Each row has a hidden score. How much does it go up from the first row of each pair to the second? 20 means little or no change, 40 a big rise and 0 a big fall. The score is a weighted sum of the row's numbers plus the product of two more (or one squared), each taken from its middle value.
[-20  60  16 -71  34 -39 -56 -65 -49  44  27 -10  -3  42  13 -35 -80   3]
[-15  44 -40  50  57 -34 -30  23 -34 -67 -45  -6  -1   8   7  17 -44 -55] -> 23
[103  27 -70   8  10  62  -6  12  10 -55   9 -31  -2 -52 -82  18 -19 -33]
[-36  41 -13 -68  14   3 -24  20  32   5  18  -6  -1  22  26 -23  32 -57] -> 17
[-27  12 -15  55  22  -4 -16  19  -4 -42 -74   0   3  42  29  -3 -30 -15]
[-21 -22  56  49 -53  45  53   3  10  21 -77   5 -78 -25  55 -28  10  32] -> 22
[  7  20  42  -7  -8 -15  31 -77 -36  25 -16   5 -25 -51   8  -1 -49  24]
[-55  61   9 -47   9 -62   0  24 -32   2   7  20  17 -27 -44  60 -16 -20] -> 19
[-25  -4  -9   2  46  21  10  23 -41  13 -75  28 -69 -56  16  33  18 -11]
[-11  66 -18 -30 -46 -26 -26 -46 -21 -36  78 -17  27   1 -47  19  -6  11] -> 19
[  7  61  -9 -29  18  61 -39  34  68 -25  33 -22 -28  41 -14 -50  16 -45]
[ 11   7 -56 -80 -21  -6  27 -10  11   0  37   4  19  13 -15  60  13 -12] -> 27
[ -9  12 -17  -8  48  13  -4  15   7  39 -59  41 -33 -64 -19   9  63  52]
[ -9  -1   2  12   7 -55 -38 -35 -53  -9  32 -35  73 -17 -21  51 -44 -41] -> 34
[  6 -11 101  -8 -67  31  63 -33  95  19 -44 -80 -32  81  25 -15  21  18]
[ 14 -41  70 -15 -71  -1  36   6 -39  -2  46 -54  27 -16  12  -3 -33  25] -> 19
[-80   3 -50 -41  40 -46 -53 -54 -24  22  13 -41  45  27  28  20 -10 -36]
[-10 -26  89   0 -41 -29  44 -10  15  77 -76  21   2  -6  52  15  21  77] -> 20
[-37 -60 -17  45 -44  70  43  60  93  21 -30  28  30  33  63  32  14  43]
[-58 -59  65 -22 -43 -34   0  -9 -43  -9   5 -14  19  22   9  -6   1  -9] -> 24
[-59  -2   2 -21  82 -66 -40  50 -53  36  13  15  34 -24  11   8  62 -62]
[-16 -25  -9  -2  -8  14  10  20 -44   9  47  11   6 -15 -20  19 -10  19] -> 18
[-44  48 -49  18  58 -31 -70  63 -33  -3 -28   0  87 -43  18 -62  76  -1]
[  56   17  -30  -49   -4   20   31 -109  -20  -34   33   -3  -23  -68
  -28   38  -39   12] -> 17
[-46 -26 -29  30  50 -57   8  33  33  15 -43  74   2 -10 -31 -16  48  69]
[ 45  22  24   4 -12  35  51 -34  55  45   4 -34   1 -34  11 -30 -11 -25] -> 16
[-30   0 -67  40  84 -82  -7  25 -67  11   5 -21  66   3 -18   9   0 -41]
[  8  50  34 -38 -19  28 -18  18  43  19  39 -53 -46  22 -37 -66 -11 -25] -> 13
[  0 -47  37  22 -29   2  29  -9  34 -38 -86 -45  50  97  56  48 -36 -13]
[ 58  26 -10 -14  19  66 -15  32  18 -38 -55 -41 -33  29 -49   5  -6 -50] -> 11
[-45  24   3 -53  31  16   3   2 -21 -12  10  34 -39 -84  39  13 -44 -65]
[  0 -32  37  35   0 -53  44 -54 -41  37  11 -21  67  19  28  38 -40  31] -> 15
[ 80  16 -69 -77  -2   3  62 -66  22   8  23  13 -34 -36  10  33  10  21]
[ 50  13 -17 -22  14  59 -35   3  31 -56 -47 -45 -47  27 -46   5  -8 -35] -> 18
[ 31 -42 -38  -7 -11  56  34  28  75 -26  10  -5 -29   8 -57  15  -8  -5]
[-34 -17  24  13 -63  29   3  51   5  20 -18  18 -24 -14  62  30 -17  10] -> 31
[ 57  40 -36  37  32   2 -37  55  32 -87 -10  -9  -7  10 -31 -13   0 -54]
[-45  25 -52 -23  30 -52 -56 -41 -36 -21  29 -37  59 -35  -8  23  27 -35] -> 23
[  7  -4  11  55  36  13  45   3  -4 -10 -70  42  -8   5  26  26 -53   3]
[-45   3   4  17   1 -14  33  13 -46   7 -16  47 -45 -53   0  72  10 -13] -> 18
[-17  10  -4 -13  -2 -43  -4 -30 -48 -22  60 -39  42 -35 -37  18 -35 -44]
[ -22   34  -66    6   60  -38  -33    6  -37 -102  -60  -14   19  -15
  -11   43  -37  -78] -> 27
[ 13 -37 -11   2  26  -1  75 -22  17 -23 -19 -45  44   3 -28 -17  -1  23]
[ 21 -27 -22 -23  38 -10  11 -68 -31 -14   1 -41  31  -2 -21  26 -14  -7] -> 15
[ -3  57   1 -52  32 -47 -57 -61 -36  -3  25 -42  32  56  -6 -13 -52   5]
[-22 -66   7 -21   2  37 -65  -4 -26  -7 -16  11 -31 -78  68 -31 -15 -64] -> 25
[ 66  14  54  -1 -46 -12 -14 -40   6  10  -4 -12  25  10  35 -41 -58  13]
[ 55   9 -79  50  67  20 -19 -29  25 -54 -26  -5 -24   4 -29 -12  42 -47] -> 10
[ 10  -8  -7  18   3  70 -52  25  36 -75 -18  -3   3  70  12   1  17 -39]
[-17  -3 -15   7   3 -19  50  34  20  29  -8  51 -57 -33 -38  76  27  25] -> 19
[-44 -12 -11  11  26 -67 -24  58  34  23 -30  56  22   8 -28 -27  50  75]
[  3  26 -22  69  38 -49  33  23 -59 -37 -47  13  33 -25 -55  31 -62  20] -> 25
[ 25   7  -9 -28 -33  68  18  -9 -16 -57  49  46 -30 -93   0 -11 -45 -28]
[ -7  20 -17  12  20  74 -19  43  20 -53  58  20 -24  44 -33  -4  24 -10] -> 12
[ 26 -33 -11   9 -17 -18  -3  16 -23 -52  21  34   8  17 -12   4 -15  -1]
[ 64   4  48  39 -62  19   9  20  26 -69 -51 -89  36  51  -6 -17 -18 -26] -> 23
[ 54   5   0  18  -8  58 -48  38  35   0 -25   3  11  -6  16   7 -43 -83]
[  22   -1  -31   23   14   67  -81   49   50 -104   15   -8    6   77
   -5   -4   -4  -62] -> 2
[-31  71  -7 -36 -23 -56 -32 -35 -42 -22  40 -28  45  20 -21  -4 -30  -7]
[-56 -48 -14  41  13  16  -6  43  13  40  89  -3 -50  49 -85  -2   8  36] -> 3
[ 14 -40   1 -25 -39  28  57  27  78 -22 -24  44 -43 -30  23  23  25  44]
[-72 -39  22  -1  16 -42 -36  25 -61  38  12  44  -2 -17  47  11  54  36] -> 16
[-32  68  26 -36   5 -33 -20   8 -73  24  33   3  -7  28 -10   8 -57 -12]
[ 36  -8 -45 -41  27 -36  37 -81 -40  -1  14 -32  45  -8  23  29  39 -14] -> 17
[-25  60   7 -41  -6 -41 -27 -29 -54 -15  36 -21  23  26 -27  -6 -24 -17]
[-44 -17   1 -14  -6 -56  -8 -37 -36  11  40 -38  52  11 -24  46 -53 -57] -> 24
[-44  39 -10  14  -3  12 -33  -2  13  18 -30  40  18 -44 -30  12   6  73]
[-30  33 -48  54 101   5 -86   3 -14 -24 -19 -14 -81  42  -4 -36  -8 -44] -> 18
[ -36  -84   21  -14   29   21  -20   31  -37   28   16   70   -9 -107
   23   -3   37  -63]
[-44 -33  -7 -47 -54 -19 -11  -8 -29  32  59 -23 -34 -26  12  55 -18  16] -> 21
[  21  -15  -38  -44   12  -17   33 -125  -44  -35   41  -41   26  -17
   22   39   -1   -1]
[-70  18 -21  36  83 -91 -29  75 -88  95  41  20  55 -12  -8 -43  -4 -19] -> 19
[ -3  64  18  -4  23 -42 -24  20 -47   2  52  31  55   6   5 -39   0  -6]
[-17  25 -33  58  26  37 -38   1 -15 -53 -56  18  41  -8   0  29 -22  -3] -> 24
[-14  55 -10 -31 -14 -48  -5 -21 -33 -19  50 -34  26  46 -51  25 -61 -31]
[ 32  21 -56  46  14  40 -88  32  27 -89  17  23   4  56  -8  15  48 -36] -> 25
[ -3 -54  71  25 -53  22  70  16  12  31 -40 -11  -1  61   7  43  16  67]
[  57    2   47    6  -24   -3   51 -106  -15   46   -9   -6  -56  -39
   -6   -9  -47   34] -> 24
[ 19  57 -36 -77 -14  66  20   6  74 -26  26 -62 -43  35 -70 -24  -3 -48]
[  9  -5   5  64  35  27 -65  19  47  29  25  24 -32  29   4   6  14 -53] -> 32
[ 84  27 -38 -67 -32  22  79 -51  67  42  35  10 -27 -75 -51  -6  31   8]
[-61  -6 -22   8  85 -68 -34  20 -58  15  28 -13  77   9   7 -35  37 -12] -> 23
[-11 -29 -29  13  32 -66 -14  22 -94   0  37   8  -2 -12  11  67   9 -29]
[ 10 -14 -12 -34  41 -36  20 -26  13  70 -13  10 -32 -23 -43  10   3  45] -> 18
[ -2 -46   6 -21  20  -2  30 -41 -44   4  24 -56  46  18   2  24  20  -8]
[ 36  41 -53 -62  -9  34   0 -24  63 -44  35 -50  -7  19 -69  -4  17 -44] -> 17
[-23 -10 -17   1 -59  63 -10  -1  16   1  39  46  11 -52  31  31  13  53]
[-56 -21  -5  -9  -5  26 -21  31 -64  14 -18  31  -2 -52  70 -11  32  50] -> 16
[ 40   7  32   3 -16 -12  37  12  -4  46   0 -41   7 -18 -46  30 -36 -10]
[  5  13 -85  -3  88 -69  -7 -61 -47 -48  30  -8  95 -33  36   2  56 -63] -> 19
[-66  -4 -75  -4  86 -59 -70 -28 -26  15  -2 -18  84  29  69 -23  38 -52]
[-30 -17  12  39 -52  15  -5  19  -6  47  13  36 -23 -37  40  41 -39  20] -> 27
[  2  38  -7 -51  20 -69 -44 -63 -30  22   6 -20  12  37   7 -17 -50   5]
[ 30   8  -2  78  42  36 -64   8  44  36  13  30 -41  24  -2 -11  37 -49] -> 22
[-49   7 -50   0  96 -33 -73 -21 -48  -7 -16 -13  73 -11  52 -27  62 -37]
[-43 -83  -6  24  42 -51  16 -15 -35  18   3 -12  30  22   5 -12   2  27] -> 29
[ 29  29  18   7 -12 -15  35 -74 -23   2  41 -10 -22 -52   4  20 -30  54]
[ 82   9 -39 -45 -31  20  10  -4  35  11  27 -70   3 -37 -34  31 -15 -65] -> 28
[   2   27   42  -54    9  -50   -4  -46  -84   58   19   -4   18    2
  -13   20 -117   21]
[ 11  -8   4  43  44 -47  38 -29 -83  -9 -21  16  40 -24  -2  45 -47  -4] -> 19
[  34   36  -31    7   24   85  -46   22   50 -112  -24  -32  -19   55
    1  -38   -4  -70]
[ -4   4  28  12  28 -70   9  -2 -56  39  -9  12   0 -20  12  16  56  39] -> 22
[-51  40  -3 -80   6 -15 -43  -8   6 -16  16 -33 -49  28   2  20 -17 -55]
[-40  10  57   5  42 -99  -8  -9 -63  54  -6  -2 -19   5  15 -20  14  37] -> 24
[-53  30 -51   8  95 -84 -42  52 -59  19  -2 -25  74   4  -3 -28  27 -49]
[ 43   0  -3 -12   5  60 -21   1  39 -37 -63 -34 -59  57 -39   6  -7 -41] -> 18
[-71 -13   3  42  24 -64 -46   9 -21  21  32  -5 -30  52 -20 -14  -3  -3]
[ 26 -41  27  10  14 -10  56 -73  -8  57  -5  -4 -15  -6 -40  -2 -67  64] -> 23
[-11  53  17  -6  17 -47 -50   0 -55 -19  35  -6  58  30  28 -32  14 -22]
[-24  32  -7   3   7   6 -73  28   6 -76   8 -15 -13  33   3 -36 -11 -88] -> 18
[ -1 -15  18 103  29  56 -13 -16   9 -37 -67  73 -31  50  62  18 -37  42]
[  66    7  -61  -66   19  -64  -38 -110   -9   -9   22  -51   52   28
  -10  -17  -26  -26] -> 22
[-67 -68  27 -30  18  14 -65  34 -53  -1   8  51   5 -89  40 -21  24 -49]
[-17 -11  20  23  41 -46  39 -75 -41  12 -29 -27  80  30  76  30  31  -4] -> 19
[  8 -29 -93 -47  -5  41  20   5  23 -50  66 -45  13  24 -69  30 -21 -16]
[  5  20 -72 -73 -26  20  18  -9  -1  -5  65  -4   0  -6 -15  52  51 -27] -> 26
[ 22  60 -26  81  64 -35  20  24 -63 -58 -15  15  14 -38 -55  35 -45 -48]
[-23  60 -52 -63  60 -26 -14  45  25  38  27  24 -19 -13   3  -5  37 -84] -> 17
[ 52  40 -51 -21  47 -50 -41 -59 -35 -54  31 -24  78   5   6 -15  33 -57]
[-44 -28  13  64 -76  29 -25  55  30  23 -21  62  22 -16  72  31 -17  43] -> 38
[ 18  -4 -62 -47 -15  44  22  23  23 -56  41 -23 -43  38 -82  13 -35 -25]
[-10 -17  20  52  -4  36 -26  10  29 -48 -41  40   5  53  54  20   5  17] -> 25
[ -9 -27  42  63 -56  35  -9  16  17  19 -14  75  -8 -38  95  51 -41  39]
[ 36   9   7  21  17   7  39  29  46 -48 -85 -42  -4  36 -43  -5 -20 -30] -> 10
[ 25  24 -48  17  49 -15  -2 -30  35  15  31   7 -51  16 -28  -5  82  -9]
[ 11 -53  71  14 -43  31  70  19  23  16 -33  -3  19  42 -10  24  14  65] -> 24
[ 23 -44  51   0 -35  18 102  20  15  29 -32 -22  16  49  21  42  15  47]
[-48 -33   3 -21  -1  34 -33  25 -60  21   7  40   5 -33  44  -9  56  56] -> 17
[-56 -40  -5   9 -60  19 -50  27   5  14  -7  57   2 -19  56  -1  17  44]
[-58 -24  26   7 -56   9 -14  41   8  41 -14  24 -15  -5  47  31 -35   3] -> 22
[ -9 -13  57 -24 -42 106  16 -20  -3  14 -27 -16 -93 -13  22 -44   0  20]
[ 78   6 -25  58   7 -24 -17   9   9 -59 -13 -62  33  -7 -17 -18  24 -26] -> 18
[ 97  46 -64  42  25  19   8  72  83   4 -31  12  38 -68 -54 -18  27 -10]
[-44  29 -40 -12  36 -36 -68 -53 -39   3 -14 -40  28   4  20   3  -2 -43] -> 13
[  2 -67  81   5 -59  31  84   1  46  11 -65 -36   3  73  31  43   1  52]
[ 57  66 -54  56  65 -57 -24   7  -4 -58 -10  -8  25 -28 -33   9  50 -11] -> 17
[ 48  29  -5  48  20 -23  16  25  14 -55 -56 -18  28  15 -33 -11 -15 -10]
[  49   27   -6  -56  -52   49  -28   -1   23  -29    5 -107  -36   50
  -57  -40   -2  -41] -> 16
[ 62  58 -54 -46  -7  19  11 -17  61 -73  48 -41   1  -8 -82 -32  30 -48]
[ 50   8 -78 -11  10  45  22  62  37 -39  31   4 -24 -23 -82   2  11  10] -> 19
[ 34  -1 -48 -36  -7 -13  15  22  41 -15  14  47 -14 -56 -20  17  31  20]
[-50   3 -16   3 -16 -42  -5  59  10  35  -7  61 -32 -40 -59  43  56  39] -> 20
[ 28  14  28 -13  14 -73 -31 -71 -55   5  17   0   3  37   9 -30 -57  26]
[-19 -79  40  36   8  45  69 -69  32  -6 -49 -28 -12  57  40  15 -34  56] -> 32
[-20  51  15 -92 -67  63   8  19 104  29  25   1 -66  45   7  -6  18   5]
[ 17 -17  -8  27  19  56 -73  32  37 -67  -3   3 -12  87  21 -10   4 -30] -> 21
[ 48  26  11  20  33 -17  15  47  34  67 -61   8  35 -32 -44 -57   8  55]
[-42  32 -65   8  90 -40 -54 -46 -50 -11   7  -6  68 -36  56 -12  73 -34] -> 23
[ -6 -60  30 -25 -48  72  52 -13  36 -63  -7  29 -24 -40  35   8 -19 -18]
[-56   1 -40  -1  92 -61 -31  34 -66  27   3   5  70   5   8 -37  22 -24] -> 10
[-16  69  73 -23 -70  41 -16  10  59  20  29 -20 -18  33   0 -49 -15  -5]
[ 95   9 -66 -43 -16  36  38 -86   2 -51  62  23 -10 -56 -11  14 -20   7] -> 15
[ 47 -13  40  27 -13  49  32 -14  39 -56 -58 -60 -15  36   4 -14 -30 -38]
[-65   3   7  10 -27   5   4  31 -34  22  15  15 -35 -39 -12  71  14 -29] -> 19
[-54  38 -54  -2  34   2 -81  77 -51 -16   6  38  35 -46  10 -29  36 -23]
[ 27 -26 -45 -52 -42  10   8 -34 -17 -37  56  11 -12 -17 -50  17 -21   1] -> 14
[-14  27  45   6 -11 -21  -3 -13 -33  13  45  22 -12  42 -13 -21  -7  34]
[ 12  37  24  34 -18 -24  -1 -19 -52  -9  40  23  11  14  -8  -1 -42  12] -> 27
[ 65  -8 -31  18  12  54 -65  39  46 -34 -10  -6  16  -4  20  16 -36 -73]
[-18 -49  -2  32  41 -48  17  18 -44  19  18  11   4  13 -58 -14  14  24] -> 5
[ 45  15 -38 -11  18  51   2   5  32 -40 -56 -50 -43  47 -53  19 -17 -47]
[ 35  10  -5  50  35 -32  14 -76 -16  57  -6  -3 -36 -27 -40 -16 -42  43] -> 19
[-14 -70   9 -27  57  24  13 -16 -49  12  10   5  24 -79  39  12  35 -61]
[  78   24  -11   -1  -54  -42   19    7   27  -49   39 -102   65    4
  -83  -38   32  -10] -> 17
[ 12 -39   0 -38  30 -31   1  17  23  41 -20  19  12 -51 -25  12  66   0]
[-39  23  -3  46  18  15   7  72  30  21 -50  65   8  -7  44 -54  47  70] -> 20
[ 13 -14 -40  29   1  15  -4  20  -7  13  63  67  -3  12 -34 -15  33   7]
[-33 -24  32  23 -60  25  56  75  49  27 -33  11   5  10  39   6 -12  22] -> 24
[ 81  32 -13 -43  -9  38   7  11  25  20  12 -56 -18 -38 -49 -14 -11 -57]
[ 35   8  94 -16 -41  25  63   1  72  33 -43 -27 -33  43   0 -17  31  24] -> 18
[-31 -40  -6  23  37 -41   8  27 -37  45  19  18   5  23 -40  -9   4  44]
[-69 -27 -47  21  60  24 -91  56 -19 -54 -10  -1  13 -25   5 -31  -5 -86] -> 23
[ 42  -6 -35  70  71  33 -90  41  42   2  49  18 -46   9 -13 -38  23 -77]
[-68 -19  41  53  -7   7 -35  34   5  71  94  27 -70  67  -4 -15  38  30] -> 14
[-35   2 -28 -62   8  -2 -10   5 -18 -29   3  27 -27 -84  22  22 -22 -64]
[ 12  -7  12  27   4  79 -70  36  40 -85 -13  12 -13  87  32 -11   3 -39] -> 12
[ 57  18 -59 -29  44  65 -41  49  46 -88 -11 -44 -45  30 -50 -22  -6 -56]
[ -2   7 -12 -49  11  26   9  21 -11 -18  20  45 -17 -96  28   9  -5 -57] -> 25
[  -3  -19   97  -20 -117  -52   -9   11  -44  -15   60  -40   31   15
  -10  -20  -28   -2]
[-69  32  -5  39  58 -26 -62  20   7  49  36  19 -73  22 -39 -31  49  -8] -> 9
[-95 -25  36  17  -6  -4 -54  48  15  17  63  20 -64  76  45 -27  28   3]
[ 16 -35  60   6 -45  52  47 -14  64 -39 -87 -51  -2  80  27  -4 -19 -21] -> 28
[-19 -41  39   4  -5  10  36 -23 -41  10 -60  21  20 -20  31 -28  62  98]
[-68  -3  44 -13   0 -42  17  10   6  17 -50  15  12  36 -15  32  -8  38] -> 18
[  16   27   72   37   15   39   69  -52  -24   27  -23   31 -117  -46
   85  -39  -43   28]
[ 52  13  37 -11 -35  17 -15  26   7  73  36 -35 -23 -23 -20 -14 -43 -67] -> 13
[-48 -62  79  31 -24  25  50 -19  28 -24 -69 -25  61 120  84  33  41  67]
[ -2  -9  15  51  48 -66   8  -8 -90  -3   7  22  12 -27  -1  54   6 -18] -> 19
[ 36  16 -73 -38  57  -2  17 -17  26   2   5 -25  41 -33  10 -12  36 -66]
[-43  38 -33 -18  56 -71 -23  41 -49  11   2  30  31 -39   0  -6  31  -4] -> 22
[-37 -39   8  -4  -5  22 -17  12 -58  14   1  39  19 -42  42   3  43  48]
[-23 -58 -29  44  64 -60  27  -9 -50   1  22 -35  16  20 -31  25 -31  -6] -> 27
[-35  75  20  12  30 -40 -29  25 -68  11  50  26  33  20  21 -47 -25 -10]
[-30 -10 -43   1 -65  11 -18   6   0  -2  29  24  11 -61  53  -7  38  48] -> 21
[-12  18  30 -11 -24 -47  65 -78 -34   2  -7 -44  22  32  -3  81 -82  -6]
[ 71 -15  -4  55   2 -28  48 -51 -24  74  26   3   0 -87 -27 -11 -63  14] -> 16
[ 21   2 -62  -2  33  29  19  70  17 -18  38  32 -32 -26 -71  11 -16  -1]
[ -7 -62 -48  18  43  49 -21  25  34 -35  18   7 -41  14 -86  -9 -11   3] -> 22
[ 44  -6  63  30 -18  59  28  13  36 -35 -89 -59 -21  46   1 -19 -12 -25]
[ 21 -46 -33 -34  50 -26 -24  -5  38  33 -25   5 -14 -58  -4   1  40 -13] -> 20
[ -4 -13 -20   5  37 -31  -2  36 -11 -32  17  23   0  32   7  44  46 -15]
[ -2 -89 -27  23  21 -11  38 -24 -22  -2   9 -57  19  34 -64 -23  -3   9] -> 24
[ 33  40  10  49  26  -7  35  12  28 -38 -48  -4  13  24 -39  -1 -13 -28]
[ 91   6 -47 -26  30  29  27 -42 -11 -60  -2 -77  21 -28 -46   5  14 -47] -> 17
[-33  30 -38  44  75 -77 -27  53 -72  32  30  -4  60 -25  -6 -31  23 -42]
[ -18    1   -3   16 -100   26   16   11   38  -24   29   40    2  -54
   33  -32   34   58] -> 19
[ 69   0  48  30 -54   9  11  36  11 -67 -69 -79  44  51   4 -13 -32 -37]
[-17  25 -65  90  46   2 -47  13 -30 -32 -76  23  26   2  18   3 -23 -11] -> 24
[-10 -46  45   8  15  31  37 -27  30 -43 -66 -29  43 106  83  41  59  48]
[ 19 -32 -14  11   3  30  19  19  -5 -15  34   9   0  -5 -83  14 -42  29] -> 11
[-17  20 -43 -13  50 -21 -38  11  34  50  32  18 -67  23 -52 -16  72 -17]
[ 35 -19 -83  11  13  26  27  69  34 -29  41  10   1 -46 -92 -11  -2  -9] -> 21
[-21  27  -3 -10  32 -56 -42 -15 -54 -20  39  -9  58  28  17 -34  15  -8]
[ 10  28  43 -43 -11 -57  -1 -51 -63  24  45 -12  44   1 -13  30 -86  32] -> 24
[-30 -49  49 -31  13 -47  45  -5   4  48 -26  -2 -30 -20   8  46   4  12]
[  25   13   32  -75  -32  -21  -28 -109    5    8   10  -44    7   55
   -4  -17  -59   31] -> 9
[ 50  34  21  43  13 -35  22  18  15 -44 -55 -20  15  18 -42 -18 -19 -20]
[ 22  38  59  -2 -48 -22 -20  37  17  13  33 -85  10  21 -56 -49 -14 -19] -> 19
[-32 -16  34  28 -98  19  20  29  51   5 -41  35  -2 -12  22 -22  16  37]
[  5 -10   5  11  12 -25  10  21  25  11 -12  46 -22 -79   8  -9  22  13] -> 17
[-12 -34  16 -72 -67  79  87 -59  75  25 -51  16 -61  35  93  41  39  48]
[-22 -13  56  53   1  17 -13  15  -6  64  12  16 -62  43  -3   5 -21 -16] -> 12
[ -9  15 -25 -43 -16 -14  15  12  45  26  -3 -13 -11   6 -22  -3  27 -40]
[  7   8  45  19  28  -2  12 -63 -21  70  -8  20 -77   7  62 -22 -26  33] -> 24
[  0 -51  16 -15  -1 -11 -58 -29 -36 -44  21  -2  29  -4  -1 -10  45 -40]
[100   0 -66   6  68  26  92  -4  41 -77 -30 -65  51 -16 -39 -39  29 -16] -> 22
[ 11  49 -23 -72 -21  33  50 -19  -1  42  14  29 -66 -44  25   4 -18  31]
[  5   6  81  -7 -29 -36  10  13 -18  95   7 -46 -58   7 -17   8 -62 -13] -> 22
[  3 -28  48 -13 -30  10   4 -11 -42  31 -62  16  39 -32  42 -32  58  85]
[ -6  33  26 -66   8 -34 -44 -66 -28   6  18 -15   8  40  -4 -17 -55   4] -> 23
[ -2 -25  40  -7 -21  16  13 -15 -55  12 -47  15  32 -25  34 -36  65 100]
[  60    9    2  -22  -71  -26   -3   14   37  -27   22 -113   52   39
  -58  -14   27  -13] -> 25
[ 24   3  77 -24 -29  35  80 -10  69  33 -37 -39 -12  62  -8 -11  16   5]
[ 54  18  64 -23 -73 -12 -29 -49  14   7 -28 -22  22 -11   1 -63 -53  20] -> 28
[-58 -13  34  28 -57 -42  17  19  16  38 -19  28  -6 -14 -21 -51  40  90]
[-78 -28  37  30  17 -36  18  65  10   8 -73  34  43  34  27  -5  53  75] -> 25
[ 59  -3  55 -16 -30  76  11 -64  -6  10 -32 -38 -60 -32  27 -35 -45   3]
[ 65  36 -64 -31  61 -24  25  -3   9  25  20  -1  30 -62  -2 -13  38 -60] -> 17
[  6  66 -26   5 -16 -14 -45   3 -21 -25  66  12  64   7  -7 -40  45  15]
[ 16  41  45 -48 -77 -31 -22 -62  -1 -46  45 -62  -5  46 -60  -4 -45   9] -> 9
[ 28  -2 -34 -30 -45  -9  11  45  36  -8  13  81  -1 -76 -27  -1  36  29]
[ 20  48 -47 -86 -15  24  56 -41  16  -2  23  27 -31 -21  -8  44   9  32] -> 18
[  3  26 -78  33  53  15 -68  -3  19 -48 -19 -13 -45  23 -30 -22  40 -52]
[ 41 -12 -92 -35 -13  53  23   0   7 -81  86 -22  -1   1 -94  20 -10 -15] -> 15
[-49 -27  29  11 -69  -2 -16  42  -2  16   3   8  -8 -16  41  29 -31   2]
[ -8 -22 -70  13  61 -20  -2  40 -77 -28  39  19   7 -47  -4  49 -43 -29] -> 14
[-26  32  14  46 -77  25  15  69  35  10 -58  19   6  -8   2 -73  50  85]
[  9 -32 -23  72  37   8 -55   6  43  25  38  -4 -20  46 -54 -11 -16   0] -> 17
[ 13  13  26 -36   4 -36  -8 -49 -21  49   6  -5   8  44  27 -36 -29  44]
[ -3  26 -32  25  14  56 -36 -40  30   1  96  76 -44  10  10 -14  58  14] -> 15
